In the rows, zero is written as 128.
The same turns and mirrors carry the whole set onto itself and the rows of a family onto each other. Which other rows belong to the same family as each row named below? List them in the order they appear above.
These 40 rows form 5 families of 8 rows each.
pum: [141 135 162 143 148 157 125 132 101 104 145 120 160 130 133  88 131 151
 152 128 121 122  99 115 141 160]
Gokag: [102 156 145 134 153 169 121 131 138  88 151 113 149 102 116 113 122 139
 104 115 144 102 118 129 119 142]
giz: [128 130 145 119  91 124 116 142  81 144 110  97 134 139 111 133 149 120
 147 115 159 136 131 100  97 125]
razi: [136 143 159 137 115 156 100 125 113 143 131  93 133 162  93 117 176 130
 147  97 136 124 116 101 116 132]
fogi: [129 157 135 127 149 126 102 124 149 115 115 142 140 131 114  94 105 151
 125 173 116 108 125 136 143 111]
vene: [134 121 138 135 115 138 102 122 103 105  78  83 143 149  91 143 140 112
 137 124 148 142 126 124  95 138]
ber: [116 152 144 125 140 142 129 148 134 115 146 124 126  96 125 124  88 133
 117 130 149  89 115 124 120 120]
nale: [133 154 129 135 143 132 110 107 183 127 146 142 126 121 130 109 108 131
 109 138 165 102 121 125 129 121]
Tas: [127 157 116 106 103 103 119  84 128 117 119 112 134 138 135  79 151 158
 120 155 109 161 118 122 120 145]
mol: [116 155 137 126 154 150 123 135 129  80 143 128 154 115 123  94 112 157
 127 151 121 102 114 132 130 145]
gatug: [137 155 131 107 110 101 124  90 140 158 123 116 115 100 153 107 110 121
 112 148 143 148 116 128 133 130]
Gotiv: [126 110 123 143 109 118 108 113 120 101  79  92 130 153 117 111 127 150
  95 106 109 160 129 109 101 112]
rana: [144 112 162 151 145 166 124 120 129 101 131 103 154 130 135 109 113 132
 124  93 123 136  87 114 137 153]
fopi: [138 131 176 165 148 167 120 122 106 120 144 107 151 122 133 103 141 131
 128  95 136 133 104 108 134 158]
Tavo: [143 139 155 127 122 151 106 137 100 124 131 111 151 164 102 100 160 144
 171 131 124 120 109 106 125 141]
sak: [136 156 143 126 146 125  97  76 149 151 107 114 134 102 128 108 126 113
 110 159 145 144 130 142 146 132]
dubin: [134 133 133 111 148 146  93 114 173 126 106 112 134 134 106 114 100 132
 111 136 120 111 115 133 143  93]
mago: [117 131 125 137  96 106 115 119 101 101  93 122 152 155 126  90 143 163
 115 140 110 163 132 108 105 132]
fas: [150 130 148 122 121 161 109 119 131 123 129  81 132 163  97 123 152 124
 154  95 128 123  92 109 118 144]
niti: [127 136 108  97 112 122 119  73 138 107 116  73 120 126 131 102 140 146
 102 120 113 161 114 127 108 138]
tup: [112 136 132 114 150 166 119 127 149  77 125 104 156 109 116 124 102 131
 106 122 140 111 108 137 119 137]
femu: [141 131 160 127 109 145 126 145  90 142 150  96 128 135 122 116 142 132
 154  94 143 118 106  93 115 134]
bevu: [120 153 146 139 155 146  93 122 167 129 120 133 134 122 107 108 108 138
 101 136 129 102 128 130 144  97]
tor: [111 139 139 139 108 131 100 121  94 114  85  95 148 143  94 131 163 122
 122 125 155 145 148 115  90 133]
kupo: [121 136 108 100 101 107 112  80 147 135 120 117 142 123 145  97 146 137
  96 137 165 157 142 114 109 123]
Lozu: [153 129 134 111 142 127 103  72 144 138  94  92 137 112 134 111 114 116
 118 147 131 158 117 141 145 130]
nabo: [111 130 130 153 103 109 109 105 116 118  91 111 137 139 128  97 145 153
  81 112 117 170 143 105 105 117]
peku: [133 146 142 156 156 148 121 122 144 103 155 129 132 113 129 118 108 130
 123 124 173  91 121 123 119 145]
Dun: [136 141 125 126 124 112 108  82 171 143 122 139 141 117 150 100 117 126
  99 146 167 141 129 123 135 122]
mumu: [143 122 144 142 128 148 111 124  91 121 146  91 124 145 112 115 159 144
 149  97 163 110 136  96  98 134]
remom: [134 111 134 136 113 128 104 115  79 127 109  96 141 141 120 114 164 137
 132 112 169 142 156  96  94 122]
ginum: [118 161 118 108 110 116 113  68 148 132 128  96 120 121 133  90 157 143
  93 129 123 159 126 123 118 135]
vuli: [115 148 113 103  83  93 131 102 125 136 120 109 118 115 148 102 129 144
  96 125 132 159 125 109 103 122]
vofe: [142 159 131 114 132 108 105  86 136 134 105 125 139 125 129  92 127 135
 134 185 124 145 122 141 142 138]
gos: [148 124 156 171 150 151 121 129 113 112 155 113 125 132 127 110 127 142
 137  98 159 100 123 104 116 140]
ruki: [131 132 162 145 135 150 139 150 100 119 156 114 135 105 142 113 105 137
 129 100 143 109 105 106 121 140]
Lonev: [120 136 138 127 106 129 107 140  85 104  93 112 161 158  97 114 158 141
 149 148 136 138 133 112 101 140]
tagi: [136 156 142 119 133 118 113 123 155 154 129 131 113 108 129 116  91 126
 118 147 142 106 119 128 141 104]
Lavab: [115 128 129 128  81  99 120 135  98 135  94 112 131 137 129 117 132 139
 107 120 141 157 138  97  94 108]
mupez: [123 114 115 121  98 112 104 102 114 134 107 109 140 143 134  97 156 152
 104 115 153 156 154  92  98 105]

Which other rows belong to the same family as vuli? giz, ber, gatug, femu, ruki, tagi, Lavab
Which other rows belong to the same family as mol? pum, fogi, Tas, Tavo, mago, vofe, Lonev
Which other rows belong to the same family as gos? nale, kupo, peku, Dun, mumu, remom, mupez
Which other rows belong to the same family as Gokag? razi, fopi, sak, bevu, tor, nabo, ginum

The same turns and mirrors carry the whole set onto itself and the rows of a family onto each other. Which other rows belong to the same family as each row named below? List them in the order they appear above.
These 40 rows form 5 families of 8 rows each.
veku: [136 170 135 126 144 101 120 150 108 120 103 109 109 166 107 139 100 140
 190  92 129 174 158  89 156 133  97 178 113 218]
Lisu: [113 118 138 127 146  80 132 171 133 110  66 140  89 130 132 105  96 150
 203  89 172 174 139  65 157 138 116 168 156 207]
zom: [130 118 149 149 133  81 130 182 135 118  80 142  80 118 146 106 122 151
 194  84 156 159 142  83 164 116 108 166 173 208]
veked: [121 122 134 156 155 115 157 162  95 139 100 150 112 146 106 118 121 138
 210 124 177 180 107 115 131 121 102 120 112 186]
zov: [151 186 123 143 161 116 117 161 107 132  92 104 126 160 102 125  98 144
 176  95 153 164 132  95 142 138  93 174 122 227]
fikur: [112 136  96 130 140 136 172 183 127 137  86 125  93 133 131 121 115 108
 212 115 133 195 117  77 159  97  98 180 130 178]
sel: [136 170 112 122 125 101 134 194 143 145 120  95 114 113 124 110 101 136
 167 116  98 155 152  58 139 125 108 192 166 183]
ponop: [115 141 140 155 140  92 158 160  87 140  82 152 113 136 107 103 124 135
 205 118 184 189 119 115 140 130 102 121 115 193]
turi: [112 105 150 154 110  84 175 194 129 159 117 136 117 107 131 110 118 130
 189 142 132 185 117  66 122 132  96 136 170 163]
det: [109 143  92 131 132 133 146 184 124 136  92 105  90 129 104 111 114 134
 195 126 117 188 115  73 170 101 121 178 116 177]
Zadud: [134 169 118 125 167 114 119 159 112 117  90 113 116 163 108 126 106 161
 190  95 148 159 145  94 154 142  94 182 117 219]
sunap: [120 171 113 131 134 117 149 164 103 169 130  95 138 149 102 124  99 114
 177 151 133 181 110  87 104 139  89 146 119 175]
lifu: [136 184 111 127 156 115 103 151 108 125  93  99 105 160 116 117 105 137
 184  91 156 156 135 103 144 124 103 175 120 218]
riz: [135 147 122 127 125 105 119 187 151 145 127  84 108 131 143 124 100 131
 167 115 105 153 133  53 127 125  97 192 173 188]
rilas: [110 119 151 138 153  73 135 185 129 125  72 125  73 116 136  94  93 148
 204  85 161 162 138  60 151 132  98 175 154 200]
nilu: [106 130 141 154 103  98 167 197 127 168 127 134 104 103 142  94 121 119
 188 137 138 172 121  78 108 130 110 132 175 161]
lev: [122 167 121 148 118 106 141 180 100 164 152 102 151 141 111 119 105 123
 186 143 117 177 122 108 108 125  95 154 126 174]
zope: [104 130 148 158 145 111 153 162  96 138  98 153 105 155 125 109 126 143
 210 116 188 176 112 115 126 148  96 122 127 196]
Gok: [136 143 158 153 137  78 107 167 105 156 121 140 134 126 142 102 105 144
 168 115 166 156 154  91 106 152  89 126 169 208]
luved: [137 173 125 154 120 119 147 177 104 173 145  96 132 136 117 121 126 120
 169 144 117 166 116 104 111 118  84 144 133 173]
gel: [140 151 182 148 137  83 119 162 114 153 101 119 136 132 134 120 110 137
 171 118 169 153 157  98  94 149  92 151 171 203]
vavo: [139 169 113 142 113 126 144 163 108 159 137 112 147 151 112 134 129 120
 169 148 128 178 115 108 116 124 101 139 136 181]
zif: [140 148 168 148 133  67 132 164 114 147 118 133 131 137 142 115 107 135
 177 106 170 153 140  96  96 155  78 134 173 205]
Zefid: [115 147 101 128 124 130 172 188 128 121  93  99  91 141 113 118 118 132
 206 114 126 186 108  78 158 109 111 188 114 166]
rimug: [136 152 166 150 127  62 106 160 112 148 123 110 127 133 117 109 108 157
 161 120 154 144 136  92 110 158 101 131 161 204]
lepez: [135 163 120 128 132  92 129 189 150 129 115  90 121 113 149 118  98 133
 163 113 113 165 166  65 140 126  92 182 176 180]
bir: [ 99 103 139 138 104  84 161 186 130 151 118 133  95 108 148 101 125 123
 196 138 136 175 122  74 123 121 106 139 167 154]
Fedug: [128 168 128 124 111  85 121 185 142 144 110  87 109 121 142 107 101 131
 163 109 112 161 147  55 136 136  97 192 176 195]
reni: [112 119 129 155 122  96 160 194 130 166 105 127 112 101 139  89 123 125
 182 143 161 166  95  82 112 123 102 135 178 164]
sed: [127 185 114 147 130 122 148 172 106 160 145 106 141 141 103 127 119 130
 178 138 131 169 114 107 101 133  85 148 120 190]
teti: [120 135 139 169 124 108 154 152  97 142  82 133 106 166 109 114 121 147
 226 116 185 168 108 101 137 138  86 125 131 197]
Pav: [103 114 132 149 114  91 164 206 132 148 104 133 107 107 139  92 117 107
 194 140 145 164 124  61 110 128 112 136 160 156]
vidu: [115 126 140 155 131 115 150 168  84 147  99 148 104 154 106 102 125 144
 210 118 179 175  96 101 123 137 106 130 108 195]
Nuf: [129 154 123 112 142  89 126 193 143 144 127 104 114 102 137 114 101 119
 146 119 103 171 144  69 132 118 112 186 160 187]
bemu: [128 122 138 133 145 101 136 177 133 113  61 136  75 126 143 100 117 154
 189  87 175 163 141  60 155 137 105 160 158 203]
Pono: [112 114 147 131 141  89 138 184 134 123  73 142  79 126 146  92 107 150
 199  95 155 160 153  65 164 139 117 166 172 189]
tasez: [146 175 126 133 149 117 114 150 102 129 109 105 117 159 116 128 107 170
 179  91 147 176 139 106 153 137  88 178 125 218]
sipok: [135 160 159 146 127  72 110 170 127 152 122 130 132 140 130 108 104 150
 167 108 164 152 156  93 105 164  87 151 179 205]
posu: [104 139 100 133 142 140 176 186 111 131  98 117  88 127 119 113 122 130
 210 123 122 179 109  77 160 106 116 164 115 175]
tiper: [109 139  80 134 128 116 159 186 122 131 107 118  85 135 115 107 112 130
 200 115 120 188  96  70 173 108 107 160 119 178]

Which other rows belong to the same family as lev? Gok, Zefid, lepez, Pav, vidu, bemu, tasez
Which other rows belong to the same family as zom? veku, fikur, sunap, rimug, reni, teti, Nuf
Which other rows belong to the same family as tiper? ponop, turi, lifu, riz, rilas, gel, vavo
Which other rows belong to the same family as sed? sel, Zadud, nilu, zope, Pono, sipok, posu

The same turns and mirrors carry the whole set onto itself and the rows of a family onto each other. Which other rows belong to the same family as each row named below? List them in the order they appear above.
These 28 rows form 7 families of 4 rows each.
Vozuk: [109 124 140 138  84 102 120 111 111 118 114  94]
nada: [130 115 121 121  89 124 111 130 105 127 128 102]
Supas: [126 124 156 132 133  91 138 110 148 107 147 150]
lagu: [105  93 135 169 133 137 128 132 123 129 100  94]
mumi: [123 112 118 160 110 151 146 134 125 152 103 105]
mab: [119 128 124 102  93 114 127 123 122 105 141 111]
fub: [143 140 171 156 162 124 157 148 129 128 118 129]
Rezo: [142 128 149 188 143 147 147 151 139 116 137 123]
Mir: [116 113 145 171 129 119 123 159 123 142 108  89]
tupov: [113 119 132 114  94  96 125 111 112 131 134 104]
fudam: [121 104 137 127  97 112 109 104 105 115 111 121]
Kom: [137 138 179 115 120 117 138 105 130 123 135 150]
gudap: [118 111 130 125 109 107  98 121 109 106 149 113]
Gemor: [139 126 160 190 132 135 151 127 148 134 133 141]
Seken: [140 131 156 182 157 132 164 131 128 131 128 127]
saze: [126 145 167 131 129 100 158  97 134 109 149 134]
Gibuv: [126 112 113 157 101 146 124 151 115 130 120  94]
nor: [134 137 165 167 158 136 158 129 148 103 146 123]
lov: [134 144 160 131 136 114 149 123 145  90 158 141]
Nure: [114 107 116 146 144 148 127 148 111 124 120  91]
vil: [136 153 166 122 118 107 152 100 117 102 121 133]
Nerid: [110 110 114 104 110 107 134 118 125 125 118 115]
nofa: [135 149 172 140 112 129 130 105 130 109 164 140]
Fadav: [136 109 125 184 131 148 130 147 114 124 118 101]
mezo: [127 144 159 104 115 112 140 112 138 107 157 125]
Kib: [126 105 121 164 121 129 132 146 106 153 112  95]
fere: [122 126 178 158 157 144 155 135 150 136 122 123]
teme: [133 144 156 161 146 170 158 134 132 126 136 117]

Which other rows belong to the same family as fub? Vozuk, Mir, vil
Which other rows belong to the same family as mab? Rezo, Gibuv, lov
Which other rows belong to the same family as gudap? Nure, nofa, teme
Which other rows belong to the same family as saze? tupov, Seken, Kib
Which other rows belong to the same family as lagu? fudam, Kom, fere

The same turns and mirrors carry the whole set onto itself and the rows of a family onto each other. Which other rows belong to the same family as each row named below? List them in the order they appear above.
These 15 rows form 5 families of 3 rows each.
Y: [109 104 126 136  98 114 137 118 139 139 109 122 119 119 139 140  94 127
 123 128  99 122 161 148  95 131  93 124 119 116 115 101 165 151 147 127]
X: [147 106 172  85 104 144 121 107 126 125 127 136 107 150 119  77 137 110
 131 120 178 118 137 115 138 137 149 136 134 130 148 131 125 143 122 143]
J: [117 114 124 126  91 119 142 101 125 139 113 127 127 126 130 137  86 129
 139 117 109 122 163 157 107 130 107 131 107 115 105 101 162 164 150 117]
Z: [137 167 105 155 117 148 128 136 136 133 118  84 128 128 143 137 162 148
 138 155 140 143 102 104 119 128 117 120 140 121 103 132  89 128 107 119]
P: [148  98 162  94 112 142 109 117 127 123 133 152 112 161 114  85 131 114
 125 120 172 116 121 114 149 137 151 134 129 127 153 125 112 134 126 144]
R: [145 110 160  98 111 145 111 112 127 118 128 151 110 155 103  87 137 123
 120 127 175 112 135 111 145 136 156 128 136 131 147 116 100 147 118 149]
B: [133 169  97 154 118 141 133 125 142 142 120  89 126 131 145 138 170 152
 146 157 135 146 104 111 128 136 100 123 142 122 112 130  97 123 115 131]
T: [141 165 112 163 123 153 123 125 120 134 127  86 132 137 143 127 167 139
 134 166 135 142  95 103 130 147  98 118 124 114 118 127  95 132 111 129]
D: [112 107 128 131  84 118 136 100 125 138 110 118 112 130 143 134  97 125
 139 111 103 121 167 162 104 125 103 126 121 114 110  99 160 161 149 123]
N: [112 120 112 133  94 115 139 104 128 140 107 134 124 145 137 133  96 131
 133 109 104 114 166 148  98 130  99 128 116 107 105 106 163 159 143 114]
V: [106 113 127 137  87 111 146 113 117 140 112 123 130 130 143 129  97 124
 127 116 103 124 164 156 108 121 102 127 117 112 110 103 164 157 149 123]
W: [138 168 105 157 113 143 125 136 133 137 117  82 117 135 148 127 163 146
 141 170 128 156  97 110 122 140 112 126 135 121 119 127  95 128 114 128]
M: [147 102 163  93 120 147 116 113 122 121 126 160 104 151 117  93 133 129
 138 127 169 109 135 111 151 134 160 126 131 133 154 123 111 145 121 136]
K: [138 169 105 157 116 148 124 132 141 137 130  87 118 136 148 139 162 147
 139 159 127 147  98 117 121 145 106 115 134 120 109 116  96 119 106 130]
E: [150 105 165 104 108 144 109 109 122 120 137 145 112 155 118  87 143 116
 128 124 179 102 129 122 152 143 158 134 131 135 145 120 108 137 122 140]

Which other rows belong to the same family as N? Z, M
Which other rows belong to the same family as D? K, E
Which other rows belong to the same family as B? J, R

The same turns and mirrors carry the whole set onto itself and the rows of a family onto each other. Which other rows belong to the same family as each row named below? List them in the order they appear above.
These 32 rows form 4 families of 8 rows each.
vesi: [114 131 137 158 136  93 169 111 130 128 134 121  97 162 117 134 105 121
 122 111 102 132  98]
Toboz: [129 135 128 160 130 104 182 133 171 118 133 152 126 100 125 159 132 130
 105 128 101  84 110]
Rap: [105 142 153 160 152 104 152 109 120 128 131 112  92 137 138 138 128 120
  96 145 110 135 108]
Tabeg: [157 136 127  97 121 146 106 138 141 121 128 161 132 141 118 141 141 121
 156 133 146 131 138]
sikef: [133 129 155 114 103 172 143 114 131 115 134 127 128 128 150 112 110 149
 113 121 143 130 160]
Bodot: [147 119 164 122  95 134 124 110 156 152 132 151 138 137 122 107 128 118
 116 118 147 145 158]
sase: [138 157 130 112  93 128 128 135 160 118 119 153 122 105 129 115 124 148
 155 141 164 119 155]
rezus: [138 142 146 131 105 169 141 102 131 144 141 137 139 119 142 128 127 160
 111 129 134 154 150]
Kigo: [113 132 138 179 127 101 160 121 134 133 140 137 121 122 128 140  98 113
  88 140 111  90 110]
tolo: [119 123 132 128 154  93 171 151 177 102 117 132 106 137  97 138 148 127
 108 131 104  98 125]
muka: [126 142 114 136 142 108 169 149 176 103 116 136 140 136 122 153 141 118
 120 116  93  84 109]
nafar: [125 126 128 153 146  93 171 135 178 120 134 136  97 127  99 148 154 139
 133 144  92 119 113]
Zoz: [116 142 134 142 140 104 161 147 164 107 116 162 107 106 132 162 125 119
  78 128 112  98 109]
zak: [100 149 130 158 129 110 161 147 134 113 112 130 118 123 154 159 107 122
  90 131 114  90 115]
Digib: [153 121 135 116 119 149 124 110 130 156 146 129 163 147 108 125 144 132
 129 133 138 135 149]
povu: [147 156 111 119 104 149 133 153 169 120 114 147 146 138 127 108 138 149
 153 131 129 104 148]
gidaz: [144 143 111 113 111 153 121 156 143 140 129 145 138 150 101 132 138 136
 152 134 155 112 143]
buses: [152 137 142 107  97 116 111 132 162 142 119 159 136 143 111 126 127 120
 152 143 151 134 152]
Lomag: [132 137 136 139 166 100 159 113 162 120 134 119 114 148 106 131 162 115
 127 130  90 133 103]
Latat: [108 124 138 173 144  89 151 123 142 134 140 123  92 149 102 130 118 123
 117 156 103 125 115]
vigav: [123 130 143 147 163  79 158 111 141 110 130 121 113 147 105 111 125 122
 116 146  94 120 124]
baga: [162 144 130 118 129 137 107 116 150 148 135 143 139 147 112 106 159 121
 148 142 133 137 133]
meto: [119 131 118 129 131  93 179 129 157 114 131 131 117 112 125 180 130 130
 119 111 119  99  95]
Nosi: [142 107 154 101 116 156 114 114 136 136 139 133 131 149 123 131 138 121
 116 130 145 148 152]
pezor: [123 143 140 129  88 162 139 144 146 132 113 136 132 117 160 125 123 157
 104 135 146 112 161]
ruri: [122 125 129 128 135  88 180 125 164 119 127 117 104 155 107 166 132 135
 133 121  96 128 105]
gagi: [130 163 121 127  97 173 138 149 143 129 125 152 115 121 135 135 121 165
 133 130 149 129 144]
ket: [148 158 126 110 107 162 135 135 136 100 123 157 127 119 143 121 115 150
 153 125 144 113 144]
kone: [111 137 124 158 132  99 167 115 123 123 138 135 111 120 135 150 105 117
 104 101 124 102  89]
Sazof: [119 147 145 161 149  91 149 107 127 115 128 150 114 118 138 134 102 116
  86 143 101 118 109]
zovir: [137 131 158 129 113 148 115 108 127 161 134 131 123 126 145 123 145 130
  99 147 148 148 146]
lera: [132 138 154 128  92 144 140 113 153 128 132 145 123 100 140  96 124 147
 119 116 160 131 159]

Which other rows belong to the same family as sikef? Toboz, Tabeg, Kigo, nafar, Latat, Nosi, ket
Which other rows belong to the same family as kone? vesi, Bodot, sase, buses, meto, ruri, lera
Which other rows belong to the same family as zovir? Rap, muka, zak, povu, Lomag, baga, pezor

The same turns and mirrors carry the whole set onto itself and the rows of a family onto each other. Which other rows belong to the same family as each row named below? List them in the order they appear above.
These 18 rows form 3 families of 6 rows each.
fus: [138 101 150 122 123  97 156 157 107 116 137]
kamon: [131 148 105 145 139 135 125 119 130 148 148]
Pom: [136 108 154 127 119 105 158 157 102 112 131]
Filon: [153 114 114 153  86 124 118 133 119 118 144]
nari: [141 119 110 150  89 140 121 120 122 142 133]
filet: [125 111 133 135 151 100 147 167 142 120 115]
diro: [139 148 102 147 147 117 121 135 137 129 157]
Bof: [117 120 129 125 148 101 124 169 139 117  98]
Sabe: [122 140 103 144 134 143 124 124 128 149 152]
rik: [114 127 149  96 138 119 110  96 118 100 130]
Non: [112 105 139 108 123 119  97 104 143 102 104]
tad: [115 133 164 115 146 124 100 102 113 124 150]
ziru: [117  97 150 133 118 125  83 114 148 124 111]
pegu: [132 116 111 149  95 147 122 124 120 144 140]
zezen: [130 121 154 112 117 108 137 157  87 108 122]
beket: [109 107 145 113 118 115  96 108 153 107 105]
dipir: [109 134 158  99 134 115 112  97 119 104 137]
res: [131 103 133 129 148  92 147 166 141 123 123]

Which other rows belong to the same family as diro? Filon, Bof, tad, ziru, zezen
Which other rows belong to the same family as pegu? fus, Sabe, rik, Non, res
Which other rows belong to the same family as dipir? kamon, Pom, nari, filet, beket

